In the data rows, the value 500 means zero.
What is the hidden score of each row? Scores go from 0 to 40, and 20 is about the middle. The score is a weighted sum of the row's numbers plus the product of two more (or one squared), each taken from its middle value.
tensor([397, 615, 605, 266, 438, 800, 486, 302, 506, 572, 604, 258, 523, 296, 727, 333, 628, 631, 328, 603, 434, 756, 651, 645]) ~ 18
tensor([554, 643, 509, 674, 175, 368, 551, 608, 275, 855, 266, 400, 506, 502, 618, 426, 477, 458, 468, 446, 354, 248, 618, 539]) ~ 31
tensor([319, 494, 437, 518, 396, 534, 526, 468, 377, 538, 417, 578, 493, 795, 498, 639, 526, 565, 124, 263, 662, 424, 583, 708]) ~ 19
tensor([455, 412, 580, 476, 535, 534, 470, 345, 703, 285, 835, 356, 590, 527, 437, 372, 414, 550, 190, 549, 632, 592, 492, 505]) ~ 21
tensor([637, 413, 645, 653, 280, 588, 448, 383, 675, 680, 395, 591, 268, 293, 697, 341, 645, 535, 578, 450, 482, 531, 584, 223]) ~ 5
tensor([485, 457, 801, 513, 282, 577, 582, 260, 664, 304, 403, 534, 478, 423, 221, 489, 591, 565, 633, 446, 318, 489, 698, 612]) ~ 16
tensor([533, 459, 472, 590, 518, 443, 547, 675, 459, 539, 372, 369, 405, 523, 377, 535, 381, 420, 490, 789, 545, 381, 379, 200]) ~ 23
tensor([754, 342, 234, 594, 650, 653, 520, 254, 527, 852, 476, 333, 401, 504, 629, 443, 412, 486, 449, 442, 700, 392, 462, 503]) ~ 26
tensor([320, 558, 323, 504, 692, 884, 319, 639, 542, 305, 601, 857, 357, 344, 373, 499, 571, 482, 563, 648, 377, 368, 505, 462]) ~ 14
tensor([525, 395, 661, 460, 504, 481, 493, 375, 727, 289, 858, 297, 590, 587, 531, 484, 337, 502, 230, 548, 582, 615, 414, 466]) ~ 23
tensor([616, 519, 545, 790, 609, 507, 634, 345, 724, 618, 379, 436, 389, 608, 443, 428, 440, 520, 437, 402, 482, 486, 497, 444]) ~ 12
tensor([463, 445, 466, 489, 583, 549, 490, 409, 539, 340, 746, 503, 580, 413, 278, 281, 611, 676, 353, 499, 570, 447, 565, 682]) ~ 21
tensor([390, 559, 395, 594, 532, 747, 343, 611, 513, 414, 493, 748, 368, 251, 292, 531, 719, 573, 644, 690, 194, 163, 601, 468]) ~ 21
tensor([548, 455, 390, 706, 452, 481, 821, 823, 453, 483, 194, 432, 729, 620, 374, 451, 579, 539, 500, 438, 419, 391, 284, 378]) ~ 19
tensor([794, 677, 305, 421, 391, 316, 056, 294, 715, 589, 704, 373, 609, 511, 491, 560, 484, 497, 439, 578, 453, 347, 592, 746]) ~ 25
tensor([335, 562, 333, 546, 641, 864, 314, 617, 543, 339, 573, 827, 346, 302, 344, 504, 604, 494, 587, 660, 325, 309, 544, 448]) ~ 17
tensor([210, 611, 550, 631, 748, 623, 417, 405, 162, 475, 455, 200, 499, 656, 453, 494, 558, 451, 488, 612, 532, 453, 552, 463]) ~ 19
tensor([513, 453, 244, 484, 410, 491, 460, 596, 419, 533, 607, 512, 695, 722, 451, 236, 565, 933, 584, 659, 806, 275, 265, 612]) ~ 17
tensor([534, 411, 541, 548, 462, 521, 407, 388, 572, 399, 445, 406, 518, 380, 789, 867, 479, 618, 323, 760, 715, 326, 665, 707]) ~ 15
tensor([311, 611, 291, 429, 721, 901, 344, 694, 486, 233, 670, 868, 401, 463, 490, 456, 427, 408, 485, 593, 471, 543, 402, 423]) ~ 13
tensor([565, 305, 438, 646, 159, 468, 523, 542, 369, 630, 143, 504, 351, 407, 577, 470, 471, 545, 545, 481, 669, 585, 339, 366]) ~ 10
tensor([543, 678, 397, 288, 621, 442, 608, 518, 523, 433, 513, 477, 510, 811, 572, 555, 862, 287, 570, 597, 316, 358, 583, 264]) ~ 9
tensor([577, 393, 742, 442, 492, 441, 558, 387, 707, 314, 826, 312, 576, 684, 640, 610, 297, 482, 309, 533, 483, 618, 318, 449]) ~ 22
tensor([297, 690, 404, 343, 680, 587, 379, 580, 523, 414, 646, 527, 501, 410, 544, 424, 485, 689, 385, 334, 652, 416, 632, 633]) ~ 22
tensor([476, 187, 286, 367, 258, 654, 612, 409, 649, 620, 481, 672, 426, 475, 482, 373, 436, 690, 318, 563, 567, 386, 465, 613]) ~ 10
tensor([599, 633, 405, 318, 582, 415, 640, 469, 504, 462, 475, 460, 512, 861, 559, 549, 848, 255, 610, 679, 290, 377, 528, 231]) ~ 7
tensor([519, 482, 593, 555, 631, 592, 480, 501, 719, 680, 618, 580, 694, 515, 338, 731, 274, 048, 406, 935, 546, 367, 246, 430]) ~ 30
tensor([458, 470, 463, 531, 192, 291, 608, 577, 301, 967, 173, 241, 611, 621, 594, 360, 403, 303, 385, 368, 706, 585, 476, 408]) ~ 26
tensor([517, 467, 451, 650, 580, 415, 524, 495, 530, 337, 302, 280, 429, 381, 558, 999, 438, 565, 368, 557, 665, 255, 748, 613]) ~ 24
tensor([721, 495, 603, 200, 293, 503, 464, 635, 751, 426, 543, 649, 735, 527, 438, 542, 405, 675, 584, 377, 555, 629, 597, 491]) ~ 11
tensor([536, 500, 479, 519, 517, 470, 577, 734, 425, 531, 361, 397, 385, 468, 424, 590, 415, 393, 448, 814, 569, 327, 425, 285]) ~ 25
tensor([569, 532, 430, 570, 434, 265, 319, 584, 734, 413, 469, 448, 536, 409, 549, 679, 118, 241, 715, 597, 669, 547, 838, 690]) ~ 26
tensor([500, 570, 572, 359, 456, 588, 465, 649, 452, 511, 694, 695, 648, 226, 819, 375, 489, 528, 450, 309, 449, 527, 443, 853]) ~ 28
tensor([405, 260, 566, 843, 604, 504, 405, 488, 704, 588, 606, 441, 840, 471, 288, 550, 442, 283, 445, 775, 436, 422, 456, 536]) ~ 35
tensor([488, 413, 462, 463, 493, 399, 380, 429, 509, 391, 410, 291, 398, 149, 388, 156, 395, 631, 761, 828, 411, 679, 305, 491]) ~ 22
tensor([509, 471, 440, 653, 600, 370, 569, 500, 498, 332, 280, 257, 391, 399, 484, 999, 427, 553, 432, 507, 667, 296, 714, 557]) ~ 23
tensor([537, 615, 498, 631, 131, 288, 595, 626, 253, 943, 218, 320, 563, 546, 660, 394, 404, 381, 436, 383, 460, 353, 557, 506]) ~ 32
tensor([478, 491, 461, 579, 164, 261, 620, 600, 273, 977, 177, 263, 589, 624, 645, 368, 386, 298, 395, 370, 646, 529, 495, 452]) ~ 29
tensor([514, 366, 373, 319, 494, 354, 458, 392, 425, 339, 428, 359, 464, 148, 452, 246, 489, 657, 616, 830, 570, 592, 228, 639]) ~ 26
tensor([415, 391, 095, 500, 789, 306, 368, 543, 199, 551, 451, 344, 377, 656, 476, 588, 576, 540, 598, 554, 489, 665, 379, 447]) ~ 22
tensor([122, 545, 425, 342, 660, 402, 445, 448, 554, 371, 428, 464, 643, 436, 506, 506, 617, 411, 609, 582, 464, 568, 544, 433]) ~ 16
tensor([489, 612, 461, 678, 397, 633, 411, 580, 433, 596, 421, 622, 384, 307, 392, 496, 736, 645, 613, 583, 093, 026, 701, 546]) ~ 29
tensor([501, 140, 329, 347, 266, 661, 637, 399, 673, 618, 437, 679, 376, 443, 487, 423, 443, 650, 290, 571, 534, 423, 514, 575]) ~ 10
tensor([409, 638, 575, 397, 533, 600, 256, 303, 516, 636, 761, 640, 292, 409, 619, 422, 366, 502, 507, 385, 565, 706, 315, 424]) ~ 12
tensor([502, 622, 531, 512, 470, 500, 413, 437, 505, 650, 563, 564, 504, 522, 600, 335, 309, 645, 625, 281, 645, 680, 087, 183]) ~ 5
tensor([444, 446, 454, 525, 236, 302, 593, 574, 338, 969, 171, 249, 592, 585, 539, 344, 407, 319, 394, 366, 767, 645, 445, 380]) ~ 24
tensor([309, 584, 277, 452, 713, 928, 329, 654, 517, 243, 644, 877, 377, 427, 448, 487, 466, 423, 511, 617, 464, 471, 435, 447]) ~ 11
tensor([446, 460, 648, 542, 461, 551, 425, 257, 549, 258, 336, 340, 450, 416, 154, 691, 521, 554, 838, 431, 137, 571, 749, 450]) ~ 8
tensor([676, 738, 646, 333, 594, 640, 684, 602, 614, 625, 636, 661, 483, 568, 611, 634, 171, 168, 383, 726, 594, 442, 148, 329]) ~ 19
tensor([345, 670, 706, 510, 461, 439, 466, 723, 446, 327, 571, 718, 576, 649, 400, 603, 730, 290, 437, 536, 315, 587, 615, 408]) ~ 32
tensor([508, 324, 347, 212, 474, 322, 577, 359, 382, 341, 477, 392, 525, 275, 465, 366, 518, 602, 465, 670, 593, 528, 293, 650]) ~ 23
tensor([424, 724, 378, 269, 686, 494, 562, 581, 556, 397, 572, 501, 512, 676, 574, 530, 780, 404, 500, 505, 399, 336, 692, 387]) ~ 17
tensor([470, 835, 797, 626, 679, 398, 472, 444, 473, 356, 363, 354, 311, 402, 538, 581, 334, 456, 696, 476, 436, 575, 696, 346]) ~ 17
tensor([497, 438, 481, 633, 540, 430, 511, 603, 480, 561, 386, 339, 400, 566, 343, 487, 369, 437, 489, 730, 511, 395, 362, 123]) ~ 22
tensor([527, 527, 280, 516, 480, 458, 423, 585, 365, 498, 617, 472, 715, 692, 449, 304, 527, 910, 669, 647, 813, 304, 307, 540]) ~ 13
tensor([530, 503, 453, 481, 587, 528, 554, 480, 464, 455, 578, 573, 550, 328, 118, 371, 684, 668, 519, 505, 439, 367, 595, 755]) ~ 24
tensor([605, 391, 777, 424, 506, 402, 579, 412, 697, 365, 751, 335, 594, 717, 703, 654, 279, 454, 402, 520, 413, 612, 282, 461]) ~ 23
tensor([371, 500, 641, 246, 502, 620, 420, 248, 548, 605, 663, 299, 497, 249, 873, 347, 468, 713, 419, 405, 373, 921, 607, 525]) ~ 20
tensor([913, 903, 689, 237, 540, 587, 904, 802, 506, 479, 697, 745, 337, 515, 592, 403, 468, 578, 475, 399, 535, 575, 504, 485]) ~ 20
tensor([478, 653, 555, 464, 484, 518, 348, 370, 496, 657, 650, 600, 438, 462, 634, 354, 332, 576, 583, 329, 638, 703, 191, 297]) ~ 8
tensor([400, 492, 458, 548, 459, 579, 327, 463, 392, 504, 491, 539, 427, 126, 524, 329, 196, 910, 394, 257, 908, 580, 380, 614]) ~ 13
tensor([354, 549, 617, 243, 482, 708, 448, 271, 536, 592, 645, 312, 515, 260, 834, 338, 536, 694, 368, 487, 390, 864, 638, 572]) ~ 19
tensor([906, 910, 702, 210, 528, 620, 904, 799, 514, 483, 685, 748, 321, 545, 623, 428, 444, 526, 466, 460, 539, 569, 453, 450]) ~ 17
tensor([569, 379, 571, 420, 397, 546, 383, 350, 538, 482, 603, 505, 573, 465, 764, 731, 471, 527, 370, 808, 660, 417, 535, 602]) ~ 17
tensor([330, 757, 376, 284, 708, 536, 484, 620, 565, 407, 633, 508, 508, 546, 568, 489, 641, 526, 462, 428, 505, 356, 735, 509]) ~ 24
tensor([500, 382, 226, 434, 377, 530, 510, 564, 450, 575, 602, 542, 682, 682, 459, 238, 591, 888, 497, 630, 763, 263, 278, 701]) ~ 17
tensor([461, 423, 527, 535, 466, 435, 363, 405, 540, 423, 397, 310, 390, 237, 391, 227, 364, 596, 733, 747, 396, 652, 407, 464]) ~ 20
tensor([710, 430, 747, 412, 572, 381, 676, 441, 657, 461, 657, 410, 619, 829, 777, 808, 284, 441, 588, 492, 231, 494, 271, 470]) ~ 20
tensor([718, 430, 406, 590, 449, 670, 548, 393, 563, 682, 494, 365, 411, 461, 610, 476, 729, 383, 144, 507, 737, 608, 461, 266]) ~ 24
tensor([454, 427, 406, 543, 645, 491, 329, 340, 391, 308, 326, 225, 445, 537, 299, 791, 470, 517, 945, 520, 249, 674, 572, 282]) ~ 9
tensor([376, 607, 674, 532, 413, 465, 521, 695, 472, 360, 557, 661, 550, 636, 378, 602, 829, 266, 360, 545, 351, 659, 610, 332]) ~ 27
tensor([665, 352, 264, 559, 721, 581, 514, 313, 448, 826, 517, 403, 443, 521, 579, 428, 245, 555, 624, 394, 555, 297, 525, 681]) ~ 27
tensor([502, 313, 402, 163, 429, 336, 639, 252, 368, 359, 556, 475, 570, 459, 493, 484, 501, 508, 298, 484, 579, 415, 447, 660]) ~ 21
tensor([357, 476, 592, 642, 354, 534, 424, 378, 490, 554, 423, 451, 377, 591, 437, 434, 406, 541, 389, 452, 452, 531, 655, 561]) ~ 21
tensor([709, 442, 717, 592, 314, 606, 535, 263, 672, 844, 577, 610, 116, 257, 445, 415, 540, 539, 518, 355, 637, 457, 588, 497]) ~ 12
tensor([334, 777, 295, 486, 632, 588, 517, 742, 220, 292, 437, 549, 794, 603, 523, 405, 665, 307, 691, 577, 362, 363, 460, 608]) ~ 18
tensor([733, 634, 332, 487, 369, 279, 155, 435, 779, 530, 593, 370, 577, 418, 517, 672, 296, 375, 557, 616, 548, 434, 727, 770]) ~ 27
tensor([567, 398, 592, 304, 362, 574, 389, 339, 493, 553, 731, 579, 597, 493, 702, 635, 462, 492, 471, 734, 554, 503, 420, 508]) ~ 17
tensor([455, 576, 648, 541, 392, 496, 532, 659, 501, 384, 541, 599, 506, 618, 431, 621, 875, 248, 263, 578, 407, 722, 585, 263]) ~ 23
tensor([229, 828, 166, 444, 704, 695, 491, 666, 129, 316, 564, 520, 750, 471, 436, 471, 562, 548, 547, 503, 482, 401, 549, 602]) ~ 24
tensor([247, 574, 543, 650, 732, 599, 466, 370, 203, 481, 458, 226, 476, 731, 402, 523, 651, 407, 411, 564, 458, 387, 599, 487]) ~ 20
tensor([656, 413, 777, 411, 532, 380, 634, 397, 684, 406, 721, 367, 606, 805, 750, 737, 260, 447, 494, 524, 325, 576, 252, 450]) ~ 22
tensor([617, 532, 551, 759, 600, 506, 636, 360, 704, 601, 400, 449, 427, 568, 476, 385, 407, 524, 460, 328, 450, 497, 437, 511]) ~ 14
tensor([446, 501, 475, 522, 630, 282, 707, 491, 383, 395, 454, 374, 393, 614, 316, 753, 458, 473, 507, 317, 396, 529, 441, 409]) ~ 23
tensor([286, 692, 706, 521, 493, 424, 451, 741, 411, 302, 553, 778, 610, 657, 411, 593, 659, 337, 503, 532, 338, 560, 598, 461]) ~ 38
tensor([642, 388, 443, 566, 470, 378, 533, 500, 640, 482, 473, 609, 416, 785, 086, 577, 740, 430, 486, 241, 203, 426, 430, 713]) ~ 22
tensor([485, 472, 833, 497, 252, 591, 627, 301, 702, 340, 445, 606, 491, 424, 266, 438, 611, 550, 573, 432, 369, 462, 664, 675]) ~ 22
tensor([432, 411, 616, 345, 575, 364, 411, 300, 569, 559, 627, 433, 476, 324, 816, 444, 311, 758, 599, 219, 415, 942, 462, 344]) ~ 15
tensor([450, 807, 829, 606, 653, 420, 511, 396, 517, 412, 351, 371, 275, 370, 570, 589, 330, 413, 660, 457, 390, 597, 662, 327]) ~ 17
tensor([546, 605, 324, 555, 532, 428, 395, 612, 353, 451, 622, 422, 711, 685, 441, 358, 516, 908, 753, 618, 791, 366, 353, 508]) ~ 12
tensor([440, 405, 170, 506, 752, 365, 334, 488, 267, 454, 402, 265, 433, 653, 431, 709, 568, 551, 719, 540, 399, 723, 446, 354]) ~ 18
tensor([832, 877, 685, 245, 575, 644, 840, 713, 534, 526, 657, 723, 343, 542, 655, 504, 296, 363, 437, 581, 567, 513, 309, 362]) ~ 16
tensor([184, 499, 494, 395, 606, 436, 482, 428, 503, 399, 457, 451, 550, 333, 510, 485, 723, 362, 618, 667, 365, 659, 591, 459]) ~ 20
tensor([409, 399, 091, 478, 786, 256, 391, 552, 171, 569, 438, 372, 346, 675, 512, 538, 582, 551, 510, 562, 544, 641, 382, 462]) ~ 22
tensor([266, 811, 209, 459, 676, 636, 511, 691, 158, 296, 504, 549, 763, 539, 476, 446, 614, 424, 635, 538, 422, 368, 507, 633]) ~ 18
tensor([433, 477, 598, 617, 428, 489, 336, 396, 554, 498, 430, 332, 353, 398, 419, 315, 350, 571, 597, 646, 391, 604, 524, 469]) ~ 21
tensor([293, 775, 261, 469, 664, 609, 512, 729, 177, 284, 457, 528, 790, 565, 483, 410, 620, 364, 651, 571, 409, 374, 492, 627]) ~ 19
tensor([544, 646, 494, 706, 258, 460, 490, 603, 349, 757, 336, 489, 452, 433, 526, 436, 580, 557, 522, 485, 220, 125, 670, 555]) ~ 31
tensor([438, 476, 495, 454, 578, 325, 661, 406, 424, 472, 557, 480, 474, 745, 331, 675, 495, 407, 509, 276, 276, 612, 355, 395]) ~ 21
tensor([502, 437, 444, 644, 592, 428, 529, 421, 493, 529, 447, 494, 375, 845, 120, 573, 873, 333, 325, 364, 252, 259, 488, 700]) ~ 24
tensor([243, 592, 564, 659, 740, 624, 427, 383, 172, 494, 472, 228, 470, 673, 416, 495, 610, 432, 472, 590, 501, 426, 567, 478]) ~ 19
tensor([408, 211, 569, 929, 573, 498, 375, 523, 651, 527, 572, 402, 850, 467, 324, 469, 506, 372, 431, 695, 403, 441, 558, 552]) ~ 36
tensor([511, 652, 505, 373, 431, 903, 610, 369, 462, 498, 523, 296, 531, 403, 594, 345, 755, 506, 325, 731, 566, 609, 640, 653]) ~ 10
tensor([261, 822, 180, 451, 705, 660, 505, 666, 131, 321, 524, 529, 763, 519, 456, 463, 586, 487, 604, 538, 472, 396, 521, 616]) ~ 19
tensor([419, 476, 557, 406, 506, 731, 202, 428, 475, 488, 763, 688, 078, 436, 434, 498, 615, 257, 380, 610, 435, 489, 547, 756]) ~ 23
tensor([554, 406, 563, 478, 434, 537, 374, 357, 553, 466, 536, 452, 537, 411, 802, 795, 472, 567, 332, 806, 686, 391, 573, 651]) ~ 16
tensor([530, 667, 394, 564, 607, 412, 363, 584, 335, 405, 583, 389, 688, 661, 453, 400, 506, 819, 791, 584, 747, 402, 389, 464]) ~ 11
tensor([515, 339, 339, 257, 488, 342, 528, 387, 384, 326, 456, 366, 501, 200, 458, 326, 515, 631, 535, 757, 597, 551, 236, 647]) ~ 23
tensor([566, 549, 464, 606, 436, 442, 564, 592, 464, 598, 371, 490, 627, 633, 455, 360, 405, 714, 640, 261, 545, 518, 055, 100]) ~ 5
tensor([555, 490, 394, 712, 439, 471, 781, 803, 439, 497, 211, 416, 710, 649, 403, 438, 532, 572, 531, 405, 474, 411, 207, 314]) ~ 15
tensor([301, 556, 540, 667, 714, 588, 468, 356, 236, 494, 441, 272, 444, 740, 354, 522, 706, 384, 395, 536, 425, 337, 612, 511]) ~ 20
tensor([259, 294, 685, 514, 616, 542, 743, 604, 298, 458, 410, 665, 377, 570, 469, 470, 414, 426, 592, 380, 608, 821, 742, 371]) ~ 20
tensor([526, 811, 643, 603, 683, 372, 369, 537, 355, 328, 441, 304, 485, 542, 461, 507, 464, 605, 776, 512, 573, 529, 588, 429]) ~ 15
tensor([560, 318, 459, 655, 187, 495, 504, 492, 338, 614, 187, 518, 363, 356, 578, 442, 418, 617, 522, 443, 730, 634, 319, 379]) ~ 9
tensor([564, 501, 421, 677, 445, 466, 736, 745, 459, 545, 232, 451, 700, 641, 410, 390, 514, 623, 572, 369, 489, 430, 146, 209]) ~ 11
tensor([368, 569, 580, 374, 531, 731, 195, 348, 499, 546, 808, 672, 101, 392, 519, 481, 533, 333, 415, 507, 472, 571, 495, 662]) ~ 19
tensor([504, 496, 505, 636, 410, 542, 444, 647, 556, 437, 302, 566, 579, 523, 815, 306, 731, 265, 709, 635, 245, 534, 452, 247]) ~ 9
tensor([452, 497, 456, 651, 629, 475, 525, 392, 407, 538, 441, 428, 389, 828, 200, 556, 847, 304, 319, 432, 286, 233, 533, 634]) ~ 23
tensor([306, 342, 623, 536, 565, 419, 631, 632, 452, 414, 371, 599, 417, 537, 456, 509, 292, 342, 657, 405, 679, 814, 862, 460]) ~ 23
tensor([293, 736, 391, 329, 676, 583, 395, 595, 540, 417, 644, 515, 506, 464, 549, 450, 521, 628, 387, 354, 594, 389, 676, 589]) ~ 24
tensor([737, 341, 236, 580, 668, 648, 503, 250, 516, 864, 486, 366, 420, 513, 632, 415, 340, 526, 490, 428, 665, 353, 497, 561]) ~ 25
tensor([527, 819, 697, 611, 706, 398, 390, 516, 385, 326, 418, 318, 417, 515, 488, 535, 415, 558, 758, 509, 517, 552, 654, 380]) ~ 15
tensor([432, 638, 558, 281, 423, 850, 536, 317, 493, 537, 585, 259, 544, 336, 681, 321, 697, 581, 328, 647, 482, 710, 653, 654]) ~ 14
tensor([371, 642, 372, 544, 561, 568, 505, 768, 336, 312, 368, 553, 745, 676, 622, 369, 682, 189, 705, 631, 306, 390, 424, 479]) ~ 16
tensor([746, 450, 544, 469, 853, 492, 750, 422, 690, 579, 519, 525, 757, 559, 500, 472, 576, 520, 535, 430, 463, 364, 578, 502]) ~ 18
tensor([515, 463, 388, 715, 484, 514, 918, 875, 437, 435, 187, 420, 749, 562, 415, 493, 616, 501, 437, 532, 450, 393, 368, 500]) ~ 23
tensor([490, 486, 460, 481, 606, 550, 529, 420, 497, 401, 684, 552, 576, 362, 223, 281, 660, 691, 424, 486, 506, 394, 611, 719]) ~ 22
tensor([577, 321, 431, 665, 137, 427, 567, 580, 407, 664, 081, 538, 369, 514, 565, 499, 558, 443, 519, 517, 550, 548, 437, 395]) ~ 15
tensor([850, 888, 702, 212, 575, 649, 875, 752, 522, 500, 665, 744, 332, 546, 653, 474, 346, 419, 418, 549, 564, 546, 357, 392]) ~ 17
tensor([502, 822, 764, 614, 692, 403, 429, 483, 445, 338, 398, 317, 365, 464, 519, 547, 375, 526, 756, 489, 458, 545, 672, 352]) ~ 15
tensor([529, 597, 496, 543, 440, 449, 487, 507, 495, 630, 442, 523, 564, 593, 527, 329, 354, 698, 637, 263, 603, 599, 037, 114]) ~ 4
tensor([478, 286, 378, 162, 439, 331, 652, 287, 349, 340, 538, 457, 559, 415, 475, 438, 504, 548, 318, 532, 599, 466, 402, 669]) ~ 23
tensor([749, 450, 682, 417, 694, 404, 751, 423, 639, 546, 547, 491, 674, 718, 649, 734, 426, 484, 714, 442, 190, 349, 378, 537]) ~ 17
tensor([474, 258, 243, 401, 304, 596, 596, 491, 566, 612, 544, 617, 592, 543, 467, 295, 519, 811, 389, 606, 656, 315, 333, 675]) ~ 14
tensor([687, 530, 620, 188, 291, 540, 496, 636, 712, 460, 550, 611, 762, 507, 475, 486, 393, 685, 557, 426, 584, 635, 657, 475]) ~ 12
tensor([645, 327, 334, 666, 449, 047, 538, 687, 496, 332, 335, 593, 558, 543, 488, 571, 455, 440, 619, 413, 661, 531, 389, 286]) ~ 22
tensor([793, 845, 663, 264, 576, 629, 781, 693, 554, 561, 668, 705, 393, 542, 654, 533, 251, 303, 377, 629, 589, 502, 253, 340]) ~ 19
